In the data rows, 500 means zero.
Some points:
[243 338 294 516 336 558 334 439 474 552 675 699 441 535 754 368 351 270 689 426 577 176 670 639
 706 454 327 174 770 387 458 379 752 436 469 482 396 696 662 790 435 342 494 399 484 648 573 448]
[424 520 810 600 620 464 525 576 650 514 599 136 381 483 431 267 368 647 489 624 629 434 395 803
 635 827 398 566 388 634 503 474 484 510 705 824 408 578 478 522 592 406 299 274 558 434 597 474]
[655 400 357 298 492 422 534 368 419 462 682 453 795 729 428 301 653 579 391 778 326 273 382 524
 579 518 595 443 517 438 454 328 555 363 302 748 446 363 400 330 645 567 523 862 523 639 446 252]
[425 259 377 852 589 527 710 422 350 392 573 471 296 144 397 508 688 679 718 297 467 479 575 423
 623 593 481 388 342 275 543 494 402 412 316 511 254 325 284 430 471 504 454 657 503 646 282 627]
[511 468 535 322 305 598 695 625 347 533 370 358 596 463 512 139 756 417 331 561 137 353 666 328
 450 508 253 540 444 116 441 653 609 397 792 272 523 437 473 649 574 402 460 279 491 376 677 712]
[479 757 575 564 645 630 367 678 231 773 589 367 562 379 373 196 597 326 564 407 641 655 597 655
 401 317 449 454 463 618 691 460 308 430 723 582 680 564 669 663 520 551 547 738 646 564  94 448]
[559 621 242 247 434 328 588 673 528 528 406 578 390 449 298 540 263 498 396 422 437 421 590 638
 393 441 457 541 362 126 492 445 345 488 441 760 446 528 537 347 233 569 558 330 816 602 482 460]
[398 667 467 472 578 469 501 354 464 527 507 507 678 596 822 640 294 772 586 619 504 555 427 640
 422 182 341 466 276 389 728 442 705 468 323 509 630 345 405 562 593 322 363 306 506 387 363 526]
[692 708 797 563 349 414 701 395 423 419 745 775 692 363 274 631 454 287 693 600 444 393 510 267
 551 482 552 592 506 561 520 247 386 432 309 677 510 498 557 616 544 373 599 292 343 501 373 626]
[297 248 381 322 584 435 397 397 537 582 401 827 424 573 185 407 512 507 406 486 545 632 617 554
 895 501 616 488 341 584 759 636 315 502 504 634 555 478 416 560 841 535 497 379 393 265 661 526]
[541 548 559 476 563 264 344 275 342 614 415 703 455 514 535 197 328 686 497 585 483 410 253 297
 309 789 725 370 285 440 539 527 560 366 589 260 714 601 505 677 120 521 423 423 186 573 320 545]
[762 611 256 656 464 508 279 428 635 399 299 482 254 463 543 645 696 546 250 656 679 423 557 583
 525 732 313 718 655 577 581 324 430 243 328 415 521 403 627 670 641 378 519 555 501 448 451 754]
[319 488 479 690 411 568 421 630 621 440 401 549 597 345 311 576 329 477 376 734 577 398 494 369
 256 477 464 579 507 290 287 876 633 537 443 680 671 589 480 377 694 487 300 725 266 600 384 438]
[553 455 670 421 670 540 675 503 720 583 284 570 297 474 502 406 501 646 563 428 731 660 488 517
 273 264 702 557 573 536 346 463 705 294 670 543 405 346 341 750 657 312 854 580 606 690 553 347]
[310 447 685 600 377 316 336 514 576 621 163 434 454 570 536 565 331 277 388 167 137 409 593 575
 429 585 445 235 347 723 411 181 537 587 565 488 704 261 527 363 702 671 623 528 477 736 540 657]
[731 464 584 362 731 862 493 465 457 548 604 339 284 295 634 705 549 686 311 323 385 375 478 336
 532 342 741 435 536 510 452 587 420 471 473 731 673 682 611 562 537 655 421 430 451 732 668 596]
[233 550 610 588 496 692 561 553 565 638 255 380 478 410 325 780 682 567 529 870 228 315 248 330
 855 463 682 614 651 559 530 318 695 819 577 333 573 488 441 595 432 464 571 518 887 463 281 235]
[596 650 399 740 384 351 443 569 626 665 669 371 657 567 284 695 643 570 475 283 790 694 530 370
 551 556 604 408 503 158 530 329 441 487 573 354 633 723 382 421 662 541 384 299 484 668 663 331]
[434 479 575 465 539 261 506 527 144 285 296 541 579 712 624 681 388 512 636 538 505 707 401 441
 568 366 551 584 708 455 699 505 559 424 667 501 162 597 779 501 570 545 196 518 451 748 539 591]
[426 421 633 254 622 576  90 717 666 349 687 495 669 407 307 631 497 471 526 239 538 416 402 316
 400 689 427 656 484 347 747 504 501 459 352 441 354 241 479 607 371 539 541 544 423 561 615 329]
[379 544 455 388 627 395 376 582 575 421 454 740 865 495 718 561 893 811 697 362 482 464 722 675
 775 605 578 634 584 643   0 452 367 387 620 528 533 400 460 442 325 439 310 462 535 470 409 558]
[457 387 447 460 292 637 523 257 546 389 403 518 581 377 383 159 476 638 530 527 485 491 387 646
 351 257 347 546 782 544 478 454 193 857 421 288 493 379 587 547 339 505 334 277 405 760 678 506]
[596 663 460 525 617 592 596 653 391 686 515 570 174 699 391 467 477 735 604 394 426 194 752 516
 386 445 494 721 470 738 453 531 696 699 392 261 370 543 697 267 659 566 533 405 309 438 395 269]
[495 319 508 610 627 496 650 259 430 280 520 381 387 599 439 689 463 377 348 359 342 612 630 554
 424 529 367 577 512 537 375 447 372 176 515 336 588 591 619 651 436 506 422 476 489 260 339   0]
[538 632 525 832 628 357 416 777 455 430 415 455 572 368 471 296 490 371 247 593 261 797 702 706
 663 395 680 488 423 597 515 509 609 562 206 559 476 493 374 648 234 445 496 511 328 443 783 466]
[360 395 773 664 480 516 624 470 713 564 688 637 563 599 528 475 368 643 337 750 773 637 775 423
 486 545 570 429 437 459 487 513 458 478 383 332 445 302 930 519 362 818 644 667 832 371 576 618]
[449 254 201 371 367 484 384 407 379 534 742 339 530 302 421 505 275 711 516 691 472 656 431 478
 523 287 384 547 338 687 353 257 537 495 775 255 529 588 564 304 339 198 566 697 376 513 753 684]
[640 475 426 647 375 352 302 499 594 254 485 345 368 876 661 510 565 284 612 691 617 318 397 334
 616  41 627 523 259 543 555 686 390 482 814 489 490 215 511 457 314 527 423 341 534 531 386 514]
[588 438 460 412 416 536 614 686 430 602 199 331 599 672 571 457 333 474 450 435 712 457 410 194
 531 535 411 380 372 785 226 372 324 548 248 438 165 735 313 810 534 657 416 649 600 257 540 557]
[437 571 356 219 535 224 798 552 741 611 553 221 247 655 548 556 744 419 503 523 599 734 487 467
 567 595 463 377 615 557 484 579 543 660 302 602 514 415 676 612 373 470 552 563 194 551 441 564]
[469 576 697 683 696 672 477 592 505 718 499 406 485 763 423 477 344 479 556 524 458 543 203 633
 769 550 297 494 645 470 390 775 405 234 271 307 481 573 405 236 450 492 684 474 430 552 477 707]
[564 530 427 426 337 583 540 435 449 271 479 398 693 453 332 472 607 399 788 341 537 574 412 565
 418 609 580 526 179 597 465 803 871 512 294 518 653 642 707 545 606 499 541 490 742 582 581 650]
[738 263 453 654 554 415 650 726 722 834 306 628 671 252 849 548 482 296 509 425 438 393 310 489
 431 514 436 629 474 680 694 646 286 506 586 584 561 637 679 482 475 353 613 610 559 538 583 328]
[628 389 340 450 714 801 573 660 700 427 461 496 340 631 618 258 270 363 711 399 445 798 510 348
 546 652 724 681 679 325 461 244 588 683 526 578 717 477 508 330 603 462 381 504 494 299 334 625]
[223 843 399 484 600 470 565 308 596 628 469 272 506 166 638 320 419 392 546 432 572 404 480 239
 492 443 558 510 680 725 618 557 525 279 559 570 367 445 496 211 547 684 523 403 520 243 629 460]
[773 595 617 400 143 445 386 391 338 574 443 400 392 378 693 645 380 575 820 630 488 592 655 757
 683 636 635 625 632 255 424 636 327 557 479 472 553 378 483 593 631 688 672 699 481 292 607 335]
[699 734 673 586 556 355 450 209 704 466 541 707 457 469 386 491 463 509 352 139 399 417 374 468
 593 334 121 469 466 378 485 638 746 846 779 651 456 649 433 568 420 538 410 884 559 275 440 565]
[378 320 709 338 464 359 246 493 592 463 726 609 297 457 768 432 727 397 638 793 334 678 568 489
 223 357 374 468 476 498 543 459 410 540 311 370 404 865 325 393 617 488 340 441 678 511 424 549]
[409 596 300 539 324 634 567 537 680 375 750 531 610 632 531 567 512 531 335 387 300 428 356 821
 317 591 864 588 587 542 566 569 352 440 644 350 225 623 415 658 678 578 732 580 485 422 350 652]
[714 518 384 466 494 679 546 464 485 676 622 628 492 540 324 720 476 396 631 688 436 638 655 515
 239 723 412 202 669 697 587 688 629 521 727 560 392 228 250 512 424 461 214 474 680 571 637 547]
[579 401 639 345 567 561 800 608 565 271 371 440 611 489 462 605 563 428 417 531 758 314 683 712
 498 431 532 459 629 525 773 376 636 426 557 358 651 729 289 262 296 717 576 555 280 439 483 528]
[348 353 586 526  86 644 518 463 351 719 482 574 426 665 445 714 701 530 430 278 621 556 409 579
 356 523 599 657 489 506 593 473 529 442 371 771 512 429 405 326 294 382 488 428 377 319 514 575]
[532 429 470 651 941 419 285 254 224 352 387 409 773 659 540 610 624 494 531 579 575 445 599 419
 204 544 491 315 543 346 470 544 375 863 578 683 423 568 530 413 537 316 879 406 485 344 575 556]
[589 587 486 488 240 573 515 704 375 130 595 734 427 390 558 487 516 680 327 506 495 674 321 368
 518 636 360 112 589 665 556 611 512 507 576 581 628 495 509 263 566 516 669 347 579 482 394 301]
[331 590 425 327 633 518 603 405 187 404 775 697 451 441 729 602 451 148 250 481 721 507 397 503
 535 637 476 734 313 476 312 511 478 675 446 315 618 361 281 461 607 512 451 521 551 755 611 487]
Along one direction, these points spread out more than along any other. For each point below, how far along it does it lie, from 0 to 99? The average is 50, and the first point in the table lies past the average. One standard deviation of the points above along it is 16.
[233 550 610 588 496 692 561 553 565 638 255 380 478 410 325 780 682 567 529 870 228 315 248 330
 855 463 682 614 651 559 530 318 695 819 577 333 573 488 441 595 432 464 571 518 887 463 281 235] 26
[596 663 460 525 617 592 596 653 391 686 515 570 174 699 391 467 477 735 604 394 426 194 752 516
 386 445 494 721 470 738 453 531 696 699 392 261 370 543 697 267 659 566 533 405 309 438 395 269] 31
[589 587 486 488 240 573 515 704 375 130 595 734 427 390 558 487 516 680 327 506 495 674 321 368
 518 636 360 112 589 665 556 611 512 507 576 581 628 495 509 263 566 516 669 347 579 482 394 301] 55
[426 421 633 254 622 576  90 717 666 349 687 495 669 407 307 631 497 471 526 239 538 416 402 316
 400 689 427 656 484 347 747 504 501 459 352 441 354 241 479 607 371 539 541 544 423 561 615 329] 51
[640 475 426 647 375 352 302 499 594 254 485 345 368 876 661 510 565 284 612 691 617 318 397 334
 616  41 627 523 259 543 555 686 390 482 814 489 490 215 511 457 314 527 423 341 534 531 386 514] 71
[538 632 525 832 628 357 416 777 455 430 415 455 572 368 471 296 490 371 247 593 261 797 702 706
 663 395 680 488 423 597 515 509 609 562 206 559 476 493 374 648 234 445 496 511 328 443 783 466] 43
[424 520 810 600 620 464 525 576 650 514 599 136 381 483 431 267 368 647 489 624 629 434 395 803
 635 827 398 566 388 634 503 474 484 510 705 824 408 578 478 522 592 406 299 274 558 434 597 474] 33
[559 621 242 247 434 328 588 673 528 528 406 578 390 449 298 540 263 498 396 422 437 421 590 638
 393 441 457 541 362 126 492 445 345 488 441 760 446 528 537 347 233 569 558 330 816 602 482 460] 53
[762 611 256 656 464 508 279 428 635 399 299 482 254 463 543 645 696 546 250 656 679 423 557 583
 525 732 313 718 655 577 581 324 430 243 328 415 521 403 627 670 641 378 519 555 501 448 451 754] 37
[243 338 294 516 336 558 334 439 474 552 675 699 441 535 754 368 351 270 689 426 577 176 670 639
 706 454 327 174 770 387 458 379 752 436 469 482 396 696 662 790 435 342 494 399 484 648 573 448] 80
[378 320 709 338 464 359 246 493 592 463 726 609 297 457 768 432 727 397 638 793 334 678 568 489
 223 357 374 468 476 498 543 459 410 540 311 370 404 865 325 393 617 488 340 441 678 511 424 549] 75
